0: [ 2.3 -0.1 -1.9 -3.7  0.4 -1.9  1.9  1.2 -2.4  1.6 -2.5  2.6]
1: [ 3.2  1.1 -2.  -3.9 -1.3 -3.7  2.1  2.7 -3.4  0.9 -4.8  4.2]
2: [-0.6  0.6 -0.1  0.2 -0.7  0.1 -0.4  0.7  0.4 -0.7  0.2 -0.1]
3: [-0.4  0.4  0.3  0.3 -0.5  0.4 -0.3  0.4  0.6 -0.2  0.3 -0.1]
4: [-0.5  0.5  0.3  0.5 -0.6 -0.1 -0.4  0.5  0.3 -0.8  0.4  0. ]
5: [-0.2  0.6 -0.1  0.3 -0.3 -0.1 -0.5  0.6  0.4 -0.3  0.3 -0.1]
6: [-0.3  0.2  0.4  0.5 -0.6  0.   0.   0.4  0.1  0.1  0.2 -0.2]
7: [-0.4  1.7 -0.2 -1.  -1.9 -0.8  0.6  1.1 -0.1 -0.7 -0.8  0.4]
8: [ 0.  -0.4  0.3  0.8  0.5  1.1 -0.1 -1.2  0.2 -0.2  0.9 -0.1]
9: [-0.3  0.6  0.   0.2 -0.3  0.1 -0.4  0.3  0.3 -0.4  0.5 -0.1]
10: [-0.5 -1.1  1.2  0.9  0.6  1.5 -0.7 -1.4  0.1 -1.   0.7 -0.8]
11: [-0.5  0.6  0.   0.4 -0.3  0.3 -0.2  0.6  0.4 -0.5  0.1  0.1]
12: [-0.2 -1.3  0.8  1.3  1.3  1.3 -1.  -1.4  0.5  0.2  0.7 -0.9]
13: [-0.2  0.3  0.3  0.1 -0.2  0.1 -0.1  0.4  0.3 -0.3  0.1  0.2]
14: [ 2.5  0.8 -2.3 -4.  -0.2 -3.7  2.   2.4 -2.6  1.5 -4.3  3.6]
15: [-1.9 -1.1  1.6  0.6  1.3  0.7 -1.9 -1.8  1.9 -1.5  1.8 -2. ]
16: [-0.3  0.7  0.1  0.1 -0.7  0.2 -0.2  0.7 -0.1 -0.6  0.3  0.1]
17: [-0.5 -1.4  0.8  1.2  1.   1.  -0.9 -1.5  0.9  0.1  1.2 -1.1]
18: [ 0.5 -1.1  0.7  0.9  0.7  1.2 -1.  -1.3 -0.5  0.6  0.2 -0.4]
19: [-0.4  0.5  0.2  0.4 -0.3  0.1 -0.4  0.6  0.4 -0.5  0.4  0. ]
20: [-0.2 -0.3 -0.9  0.4  1.  -1.   0.4  0.6  0.6  0.6  0.4 -0.6]
21: [-0.4  0.4 -0.1  0.4 -0.4  0.  -0.1  0.4  0.2 -0.4  0.2 -0.1]
22: [-0.6  0.6  0.1  0.2 -0.1  0.2 -0.1  0.5  0.4 -0.4  0.4 -0.2]
23: [-0.8  0.3  0.   0.2 -0.5  0.1 -0.2  0.3  0.3 -0.5  0.4  0. ]
24: [-0.4  0.3 -0.2  0.6  0.2 -0.2  0.4  0.5  0.3 -0.1  0.1 -0.2]
25: [-0.9  0.2  0.2  0.4 -0.5  0.1 -0.3  0.5  0.2 -0.7  0.3 -0.2]
26: [-0.7  0.3  0.2  0.5 -0.4  0.  -0.2  0.2  0.4 -0.6  0.2  0.2]
27: [-0.8  0.5  0.2  0.4 -0.4 -0.1 -0.5  0.4  0.2 -0.3  0.4  0.1]
28: [ 1.7 -1.5 -0.6 -2.   2.1 -0.2  1.9 -1.4  0.9  2.6 -0.4 -0.9]
29: [-0.4  2.  -1.9 -1.3 -0.8 -1.7  1.1  1.5 -0.1 -0.4 -1.2  1.1]
30: [-0.4  0.3 -0.1  0.3 -0.4  0.1 -0.2  0.4  0.3 -0.3  0.3  0. ]
31: [-1.5 -1.   1.7  0.6  0.7  1.6 -1.8 -2.2  1.1 -1.9  1.5 -1.2]
32: [-0.5  0.4  0.1  0.4 -0.1  0.  -0.5  0.4  0.4 -0.6  0.4 -0.2]
33: [ 0.9  2.   0.2 -0.5 -3.  -1.2  1.   1.2 -2.1 -0.8 -1.4  1. ]
34: [-0.5  0.5  0.2  0.6 -0.4  0.4  0.   0.6  0.1 -0.6  0.5  0. ]
35: [ 1.5 -0.9 -1.8 -3.3  1.7 -1.6  1.6  0.4 -1.4  3.2 -2.2  1.7]
36: [-0.5  0.4  0.1  0.2 -0.4  0.  -0.3  0.6  0.3 -0.6  0.6  0.1]
37: [-0.5  0.6  0.1  0.3 -0.2 -0.1 -0.1  0.4  0.4 -0.4  0.4 -0.1]
38: [-0.4  0.3  0.2  0.2 -0.3  0.  -0.1  0.4  0.3 -0.3  0.4 -0.2]
39: [-0.6  0.4  0.4  0.6 -0.3  0.  -0.3  0.4  0.2 -0.5  0.5 -0.1]
40: [-0.7  0.4  0.4  0.5 -0.2  0.1 -0.2  0.3  0.4 -0.7  0.6 -0.1]
41: [-0.6  0.3  0.   0.3 -0.6  0.  -0.2  0.2  0.2 -0.5  0.  -0.1]
42: [-0.3 -0.6  0.2  0.6  1.  -0.1  0.1 -0.6  1.7  0.   1.2 -1.3]
43: [-0.5  0.4  0.2  0.4 -0.5  0.3 -0.4  0.3  0.4 -0.6  0.2  0. ]
44: [-1.8 -0.9  1.2  1.   0.7  0.4 -1.6 -1.3  1.6 -1.   1.8 -1.6]
45: [-0.5  0.3  0.1  0.2 -0.3  0.1 -0.1  0.5  0.  -0.5  0.2 -0.1]
46: [ 0.  -1.1  0.6  1.5  0.9  0.9 -1.4 -0.7  0.2  0.9  0.5 -0.8]

[ 0.2 -1.6  0.6  0.5  1.8 -0.3  0.  -1.5  2.  -0.2  1.5 -1.7] 42 17 12
[-0.7  0.5 -0.1  0.5  0.5 -0.3  0.1  0.6  0.4 -0.1  0.1 -0.2] 24 37 22
[ 0.6  0.9 -2.1 -1.5  1.  -1.8  1.7  1.4 -0.2  1.  -0.7  1.6] 29 20 35
[ 1.  -0.2  0.3  0.5 -0.6  0.6  0.1 -0.6 -1.   0.6  0.   0. ] 6 18 13
[-0.3 -1.   0.9  0.8  0.3  1.5 -0.9 -1.5  0.2 -0.8  1.1 -0.4] 10 8 17
[ 1.8  0.7  0.3  0.2 -1.8 -0.8  1.1  0.7 -1.9 -0.3 -1.2  1.4] 33 7 16
[-0.7  0.4  0.2  0.4 -0.5  0.8 -0.6  0.2  0.3 -0.6  0.4 -0.4] 43 3 25
[ 0.8 -0.3  0.3  0.4  0.1  1.1  0.  -1.1 -0.3  0.3  0.3  0.1] 8 18 13
[ 0.1 -0.3  0.5  0.7 -0.3  1.1 -0.1 -1.5 -0.4 -0.4  0.6 -0.1] 8 10 18
[-0.3 -0.4 -0.8  0.6  1.  -0.9  0.4  0.8  0.6  0.5  0.5 -0.4] 20 24 38
[ 1.3 -2.  -0.4 -0.6  2.3 -0.3  0.7 -1.4  0.2  2.7  0.  -1. ] 28 20 18
[ 1.2  2.4  0.1 -0.1 -2.7 -1.8  1.4  1.4 -1.8 -1.  -1.5  1.2] 33 7 29
[-0.4  0.5 -0.2  0.2  0.6 -0.1  0.1  0.7  0.2  0.2  0.3 -0.3] 24 22 37
[-0.4  0.   0.   0.6  0.1 -0.3  0.2  0.6  0.7 -0.1  0.5 -0.1] 24 38 37
[ 2.  -1.9 -0.2 -1.4  2.   0.3  0.8 -1.2  0.3  2.  -1.1 -0.8] 28 18 20
[-0.4  0.7  0.3 -0.2 -0.6  0.  -0.4  0.3 -0.2 -0.9  0.1 -0.2] 16 45 41
[ 1.9 -1.7  0.3  0.   0.9  0.8 -0.4 -1.1 -0.7  1.8 -1.1 -0.3] 18 46 12
[ 1.5 -1.1 -1.9 -3.7  1.3 -1.9  1.6  0.2 -1.7  3.2 -2.5  1.9] 35 0 14
[ 0.6 -0.5  0.2  0.2  0.2  0.9  0.8 -0.7 -0.1  0.2  0.2 -0.1] 8 13 6
[ 1.4  0.7 -0.1  0.3 -1.9 -1.   1.1  0.4 -1.6 -1.  -1.   1.2] 33 7 16
[ 1.2 -0.2  0.1  0.3 -0.3  1.1  0.4 -0.8 -0.6  0.3 -0.2  0.2] 8 18 13
[-0.3 -0.1  0.8  0.6 -0.3  1.5 -0.1 -1.3 -0.5 -0.6  0.5 -0.2] 8 10 18
[ 1.1 -1.9 -0.8 -1.4  2.2 -0.7  1.4 -1.2  0.5  3.1 -0.4 -0.6] 28 20 35
[ 1.1 -1.2  0.4  0.4  1.   0.6 -0.2 -0.9 -0.2  1.3 -0.3 -0.6] 18 46 8
[ 0.3 -0.5  0.5  0.2  0.6  1.2 -0.1 -0.9 -0.3  0.1  0.6 -0.1] 8 18 10
[ 0.5 -0.4  0.6  0.8  0.7  1.3 -0.3 -1.3  0.  -0.2  0.7 -0.3] 8 18 10
